Rotation paths and how fast each direction turns (degrees a step)
Each turn is a multiple of 5 degrees from 10 to 175, or 0.
Each row of a path follows its step; steps can be skipped.
path 1
step 0: [ -3   6  -1  -3   5   4   5   4   5   6  -2  -1  -6   3  -2   6   3   5
   5   0  11  19  -4   1   0   2   0  -2  -4  -1 -20  -5 -10  -8   3   0
   2  10  10  10   1   1]
step 1: [  4   5  -2   0  -5   4   4   7 -15   0  -8  -1   9   3  11   7   2  -8
   4  -2   5  12  16  -7   8  -5   4   1 -12   8   1   9  -4   3  -5   3
  -2  -5   3   0  -7   4]
step 2: [ -3   5   9  -4   6   0  -8   0   2   1 -12  -4   1  -1   2  -6   7  -3
   0   3  -3   8   1  -5   6   8   6  -9   3  -9   0  -1  -8  -3 -18   1
  -4 -13 -14   3   9   0]
step 3: [  3  11   0   3  12  -2   9   3   9 -15  -8  -5 -13   3   5  -7 -16  -6
  -5  -7   4   0   2   0   5  -2  -2   3 -11  -4  -6   2  -4  -4   5   4
  -5   5  -3  -4   8   1]
step 4: [ -1  -8  -9   1  -3   7  -1   7  -5   8  -4 -11 -20  -4   6   3  -5  -5
  13  -1  -1   1   9  -1   1   1   3   4   6  -5   3   2  -2   5  -1   4
   3  -1  -6 -15  -7   9]
step 5: [ -2   3   5   3  -2   9  -4   6  -5  -5   3  11 -10  -8  -2  -2  -4  11
   4  -8 -10  -3   0   1  10   2  -1  -3  15  12 -11   4  -6  -3  -7  -1
  -1  -2  -1   5  12   8]
step 6: [  2  -5   2   1   9   8  -1 -13   0   2 -10   3  -4  -6   4  -2   2  -8
 -10  -9  -2  -7   8  -8   8   0  -9   4  -1  11  -3  -3   9  -1  15  12
   8  -7  -1   3   1  -1]
step 7: [ -3  -4  10  13   9   5   3  -5  -4   4   2   2  -5 -10  -2 -10  -6   4
   9   5   6   1   8  -1  -6   5  13  -2   8 -11  12   2  10   3   3   0
   7  -5   7   5   4   1]
step 8: [ 10  -3  -6   2   1  -5   6   9   3 -13   6   4   4  -7 -12  -6 -11   2
   0  -2  -1  -2   2 -14  -4   4   1   6  14   7   1   0  -7  -3  -1   7
   5   3   1   3  -5 -14]
step 9: [  7  -5  -7  -4   0  18  -5  -3  13   4   2   7   7   3  -1   3  -4  -5
   5   5   1 -10  -7  -2 -10   9   0   7  -7   4   1   4   4  -3  -5  11
   8  -7   3  -4  -5   8]
step 10: [13 15  9 -2 -3  0 -4  1  3  4  8 -1  7 -1 -3 -4  0  3 -2 12  8 -7  0  3
  3 -3  4  2 11  3 -2 14 13 10  3 -7  7  2 -5 -3  8  1]
step 11: [ -2   0  -4   1   5  -7 -15   2   2   9  11   1  -3  -5 -14  -9   3 -18
  -6  -4  -1  -5  -1  -4 -10  -8  -6   4   0   2  -3   2  -1   2   2  -4
  -8  -3   4  -3   0 -12]
Speeds:
[ 2 -5  1 -1 -1 -2 -1  0  1  4 -6 -1  0  1  0  1 -1 -1 -3  0  2  0  1 -4
 -1 -1 -1 -3  3  3  0 -1  1  2 -1  1  1  4 -3 -1 -2 -2]
160
[ 0 -3 -1  2  1  2  1  0  3  2 -2 -1  1 -3  2  2  4  1  3 -2  1 -3  0 -2
  1 -2 -1  3 -1 -3  4  0  1  3 -3 -2 -2 -3  1  0 -1  2]
140
